Each row has a name. Each piece below is followed by the name of the row it came from, unless a question asks for something else. Each question is about the rows just above it. Places in a row count from 1.

[ 98 103 126 154  93 114 187] : Piv
[177 112  93 126 163  98 140] : pogi
[ 98 140 126 114 187  92 113] : ludo
[ 98 126 126 114 187  92 103] : nuno
Row and place of [163] in the named rows: : pogi, 5
asked: [ 98 140 126 114 187  92 113] : ludo
Where do [126 163  98 140] appear? : pogi
[113] is at row and place : ludo, 7
[112] is at row and place : pogi, 2
Piv in full: : [ 98 103 126 154  93 114 187]

[122 154 111 144 116 137 152 111 110 138 130 130 102]  Rol
[133 158 107 148 105 147 152 108 110 139 130 139 130]  Ziba
[112 151 106 133 130 129 139 124 109 116 109 144  91]  nusud
[123 153 100 141 117 134 138 117 110 129 127 138 103]  rom
[122 168  89 128 120 137 114 124 112 122 133 152  94]  Vobo
[106 147 117 141 111 137 155 112 103 141 125 120  92]  loto
[109 160 101 130 121 132 130 122 108 127 130 146  85]  lukon
[106 147 117 141 137 111 112 103 155 136 142 138 102]  gol
[138 161  81 147  93 144 111 111 109 139 150 154 139]  bifom
Is [130 139] printed in one of the named rows, side by side and in this order? : yes
[92] is at row and place : loto, 13
asked: [141 111 137 155 112 103] : loto
[93] is at row and place : bifom, 5
asked: [122 133 152] : Vobo

[ 84  91 139 124  91 114]  vagu
[ 84  91 139 124 130 172]  saros
[ 84  91 139 124  91 172]  nek
Does one of the named rows hold [84 91] side by side, in this order? : yes
Is [84 90] printed in one of the named rows, side by side and in this order? : no
nek in full: : [ 84  91 139 124  91 172]

[169 152 167  90 122 122] -> guvi
[169 152 167  90 121 122] -> delem
[146 101 121 121 112 120] -> Lazet
Which value is in both delem and Lazet? : [121]
Is [169 152] printed in one of the named rows, side by side and in this order? : yes
asked: [169 152 167  90 122 122] : guvi
Does one of the named rows hold [169 152] side by side, in this order? : yes
Shared by Lazet and delem: : [121]
guvi in full: : [169 152 167  90 122 122]

[ 96 119 154 123 132 163 126 133  99 115 106 120 138 122 146 138 148 125
  98 129 131 148 106 146 121 138 132] = dosut
[119 127 152 114 131 129 115 124  93 117 104 116 134 112 137 125 118 122
 122 122 129 133  97 120 134 153 121] = fip
[132 126 140 121 129 129 123 124 102 111 101 124 137 114 139 126 130 119
 124 120 133 138  95 128 139 152 121] = Rima
[117 135 131 115 133 142 115 127  96 118 108 119 134 116 138 131 135 132
 123 131 130 143  94 138 112 136 116] = salek
[131 126 145 111 132 142 112 127  86 121 108 110 133 112 139 129 117 124
 106 124 126 132 105 120 130 152 119] = povi
[119 137 120 114 132 128 112 123  98 117 106 123 133 114 135 127 131 134
 139 130 131 142  85 136 112 137 119] = vad
[153] is at row and place : fip, 26
Where do [ 96 119 154 123 132 163 126 133  99 115 106 120 138 122 146 138 148 125
  98 129 131 148 106 146 121 138 132] appear? : dosut
Where do [ 96 118] appear? : salek
Is [147 106] printed in one of the named rows, side by side and in this order? : no

[ 92 108 158 146  78 145  85  92 108 132 157  94 133 142] -> zilus
[113 128 166 124 159 166 150 150 138 132  91 129 102  82] -> molu
[ 92 108 158 146  78 145  85 135 100 105 140 147 116 162] -> Kezod
asked: [124 159 166 150 150 138 132  91 129 102  82] : molu
Which row holds [ 92 108 158 146  78 145  85  92 108 132 157  94 133 142]? : zilus
Shared by molu and zilus: : [132]

[ 79 157 117 119 141 102  71]  Ruru
[ 80 155 124 108 142  99  77]  pogob
[116 132 144  94 136  99 122]  bepe
[159 132 144 100 128  83 137]  baf
bepe in full: : [116 132 144  94 136  99 122]
[159 132 144] is in which row? : baf

[113 120 148 129 156 137 159 109 165 137 156 154 135 132 111 159 118  77
 131] -> guro
[116 127 147 134 155 124 144 110 177 140 164 160 138 135 136 151 103  92
 120] -> mamok
[113 121 151 123 160 137 167 112 160 139 156 150 136 130 110 158 139  79
 132] -> sunot
[129 102 117 167  97 151  91 104 135  98 100 147 138 123 137 139 159 104
 145] -> Fosod
[116 127 147 134 155 124 144 110 177 140 164 160 131 135 107 151 103  92
 152] -> Bedag
[120 101 130 157 117 156 119  98 148 106 115 155 142 124 128 155 155  78
 147] -> mer
[128 101 118 163  99 154  98 106 131  97  98 144 149 124 137 142 162 100
 147] -> ragek
[116 127 147 134 155 124 144 110 177 140 164 160 138 135 136 151 103 109
 120] -> Kad
[115 116 145 114 148 138 144 104 171 130 152 161 137 132 112 159 120  77
 131] -> favek
Row and place of [150] in the named rows: : sunot, 12
Which row holds [113 120 148 129 156 137 159 109 165 137 156 154 135 132 111 159 118  77
 131]? : guro
Where do [115 116 145 114 148 138 144 104 171 130 152 161 137 132 112 159 120  77
 131] appear? : favek
Where in the named rows is [79]? : sunot, 18

